The rows of D fall into 3 groups, which share some directions, and each row is roughly a mix of its group's hidden directions, except one row that fits no group.
D:
[[17,38,-28,10,-9,-29,-4,39,-12,-36,-25],
[4,-3,-10,-5,0,39,0,27,-13,54,-41],
[-12,-29,40,-2,29,15,9,-41,4,-28,30],
[6,-12,9,8,-13,-15,6,31,60,14,-40],
[-44,-14,1,26,-26,22,-14,18,3,-3,-52],
[32,28,-7,27,6,5,52,14,7,37,14],
[9,-12,-54,-40,-32,-2,-24,-21,-15,11,3],
[-30,3,41,-20,35,-9,-29,-22,-36,-15,11],
[29,-7,-48,29,-10,0,36,9,-40,-6,-4],
[11,48,-23,3,-19,27,-36,6,-30,-9,30],
[38,-49,24,-34,22,-8,-7,6,18,-23,-8],
[25,25,-41,-9,17,19,-22,2,32,-42,16],
[22,35,29,30,-4,-37,13,21,25,-27,-19],
[22,26,13,-60,9,-9,-6,10,11,-40,14],
[-9,51,46,-7,16,29,18,-10,-4,14,-23],
[21,-64,5,1,15,37,-16,-15,-13,-18,5],
[9,23,22,46,31,4,19,-21,-7,-32,-32],
[-48,-18,-49,16,-19,4,-3,-6,-11,-28,22],
[-39,6,7,4,26,-4,-2,-47,-51,1,-6],
[-26,-13,-9,17,-24,25,13,61,-5,28,4],
[37,-33,41,-24,34,14,16,-9,11,3,-25],
[-54,30,8,-8,19,9,36,22,-4,4,-30],
[27,50,-27,17,-18,10,-37,-11,-15,-26,-13],
[37,29,34,36,-22,-5,18,-3,27,23,-17],
[-19,-55,-3,-26,21,13,28,-11,-36,14,-9],
[-14,-33,47,-2,23,12,11,43,-18,-12,23],
[36,-15,-6,-2,-30,9,53,-13,29,23,17],
[-36,-53,22,8,-9,-5,33,3,-2,-9,35],
[5,-26,35,7,44,31,18,6,-13,21,-36],
[2,26,-13,14,-14,34,-38,15,-47,-31,-5],
[2,23,5,-32,43,33,12,-11,9,-28,-39],
[14,52,5,-6,-11,-48,-23,30,-6,9,-17],
[5,-24,-40,33,-41,-22,-35,7,8,17,10],
[-10,-37,14,7,14,46,17,-14,-33,-35,-17],
[15,-11,5,22,38,16,44,8,-28,-28,-31],
[30,20,12,-32,7,-26,-22,2,58,-8,1],
[-38,29,-28,32,-16,8,-10,-25,-35,6,-28],
[21,3,18,45,2,30,19,45,-4,-32,1],
[-21,-34,16,-32,-11,1,40,27,14,25,-32],
[-31,6,24,10,-15,3,-47,14,37,-37,6],
[27,42,12,3,-1,-12,-32,-7,50,-13,-26],
[-4,13,33,-21,19,19,-43,-29,-4,-6,-45],
[-7,57,0,-1,8,-32,-44,-26,-6,5,-11],
[9,35,-17,27,-28,15,-35,36,-2,1,-37],
[21,-10,-2,-30,-23,45,-52,7,15,5,5],
[13,-28,-28,22,-18,-54,34,8,-16,-9,15],
[22,-6,-55,-28,35,9,2,11,26,-15,21],
[-47,17,-42,-3,-15,9,-30,-11,1,-37,14],
[-1,-29,-12,-9,-5,2,-16,52,-55,-10,-2],
[-4,18,36,9,33,-28,10,-48,30,-6,-14],
[20,-1,55,-15,-9,-12,-8,-9,42,-35,-13],
[19,-50,45,14,-6,19,-23,-28,-5,17,-4],
[7,4,35,10,-16,34,-48,7,32,-32,-1],
[-20,21,-14,-12,6,15,23,-28,62,10,21],
[2,-19,-54,5,-18,-7,-38,26,-14,-33,4],
[6,31,-20,-12,-4,-6,3,-5,67,-14,29],
[-14,5,46,-29,2,-11,16,-1,23,-45,-30],
[5,54,10,4,19,15,26,-13,10,46,-22],
[-36,-30,12,27,-10,27,22,-19,-42,24,-3],
[32,29,7,-2,37,-35,8,-31,-17,-12,34],
[-47,-5,18,27,22,-23,5,10,-44,6,-29],
[-11,21,-10,48,-38,-18,18,19,-27,20,24],
[-47,15,-47,-13,-14,30,4,-13,-28,-11,15],
[10,-29,-28,-8,-27,11,-36,-13,8,-35,41],
[-28,25,-16,-7,13,-45,49,11,-11,22,-12],
[-11,-27,-5,-29,-16,44,-12,-37,7,10,40],
[21,24,39,13,2,12,-28,-6,29,-50,9],
[17,-37,-25,8,-2,14,-54,1,-30,-27,11],
[-5,2,22,-15,58,-10,6,-12,-52,7,-1],
[-7,-7,-28,29,-42,-16,37,-18,15,0,39],
[-11,-25,37,-6,42,5,7,-7,-47,-26,13],
[2,23,-31,41,-19,37,12,-17,-36,-24,-6],
[-38,15,-30,-42,-2,-35,-13,15,15,-31,-1],
[-23,15,-9,17,-36,-33,17,4,28,37,35],
[29,30,28,-33,17,-35,5,25,14,-4,-33],
[-60,-19,-10,-22,-2,-23,24,-1,24,19,23],
[14,5,24,-19,-24,-55,-9,22,39,-15,7],
[-48,-51,-18,-29,0,-15,15,9,-16,-16,6],
[22,14,-55,5,-42,0,-33,4,-21,9,7],
[15,0,39,-6,-14,-51,7,37,-24,-3,-24],
[23,-33,-30,22,-1,13,-26,40,-15,9,-37],
[-12,-16,57,4,38,4,36,-23,12,9,-1],
[4,18,3,-46,21,-20,-34,-18,-31,35,11],
[10,-48,-33,0,-22,-11,22,-24,13,5,43],
[-27,-32,17,9,-37,-32,-10,20,-32,-32,4],
[48,-2,-32,-14,-30,0,-38,27,7,-22,2],
[-3,13,-15,23,-22,26,-32,13,-15,50,-32],
[-10,-30,-44,-3,15,27,-10,7,-34,-44,6],
[-20,-5,9,50,5,34,20,12,-24,-22,-37],
[9,-51,40,-28,18,14,2,-15,14,-29,-17],
[-63,-30,-15,9,4,-9,24,-24,-1,0,27],
[-1,1,8,11,-14,-10,10,-57,4,-21,53],
[9,-12,-37,31,-4,-21,37,19,-8,-48,-6],
[-12,13,-25,-1,6,-13,72,-3,-17,23,-6],
[31,-7,4,20,40,-3,54,-24,-21,-14,5],
[-4,-11,-23,-40,-32,-22,-20,14,32,37,19],
[-41,-38,-7,-6,8,3,25,8,-54,6,-13],
[-1,0,-23,23,-56,14,6,18,11,-14,46],
[-8,-3,17,42,13,16,34,-38,-18,-40,8],
[18,-25,24,-35,38,1,-9,-8,-12,38,-35],
[27,-28,23,2,33,25,-29,-24,-34,28,-8],
[46,-20,-26,-9,-19,49,-2,22,2,-25,-9],
[-41,9,-15,-8,6,-37,56,7,3,24,-3],
[-19,-22,-33,-31,-9,-41,-19,8,33,9,31],
[-16,-18,44,-15,40,9,-10,42,-14,9,-25],
[36,33,-15,6,6,48,-19,30,-24,-9,-17],
[44,6,-13,-28,37,19,24,14,6,39,-11],
[-21,-4,-12,22,-26,1,-58,-5,-43,-11,1],
[-23,38,5,47,-13,-27,20,-18,16,8,32],
[-5,13,-17,-25,11,-60,-4,-14,-6,43,14],
[39,1,1,14,20,43,-26,-6,-35,-27,-23],
[-13,-2,-25,-1,-49,48,-31,-10,2,-22,-8],
[27,0,10,-10,14,28,-13,33,29,4,-56],
[53,-23,26,18,-8,40,-27,-8,13,-13,-1],
[6,19,-36,39,-14,-36,18,16,-23,25,-26],
[-1,20,-36,-13,-8,-40,-29,7,-48,17,12]]

One row of each group comes first, with its name. Which group is each row after those in?
[-2,-36,-7,-51,14,-12,-23,-15,-8,11,-44] | Y
[7,-24,28,31,2,23,37,-8,-39,35,-10] | W
[21,-48,-37,37,-17,-24,15,17,5,12,-5] | X

[-57,-19,-40,5,-19,8,-27,-5,-11,23,12] | X
[-17,-12,-10,9,-28,-54,-7,-44,2,-25,13] | Y
[-40,-41,-29,-3,-7,11,14,-21,25,9,39] | W
[-8,5,-27,34,-10,18,57,-27,10,24,9] | Y
[32,-14,26,-11,8,-10,-3,28,-28,-51,-28] | W
[2,-38,13,-28,38,34,-20,-30,-8,9,-27] | W
[35,-34,36,-24,13,-22,38,21,16,-9,-8] | W
[9,-9,-41,1,-7,-28,-48,25,-35,8,13] | W
[32,-5,-28,31,6,25,54,-20,-3,-6,-16] | Y
[19,-15,-31,2,32,13,47,18,-20,37,7] | W
[42,21,2,-9,24,4,-35,-15,28,44,-5] | W
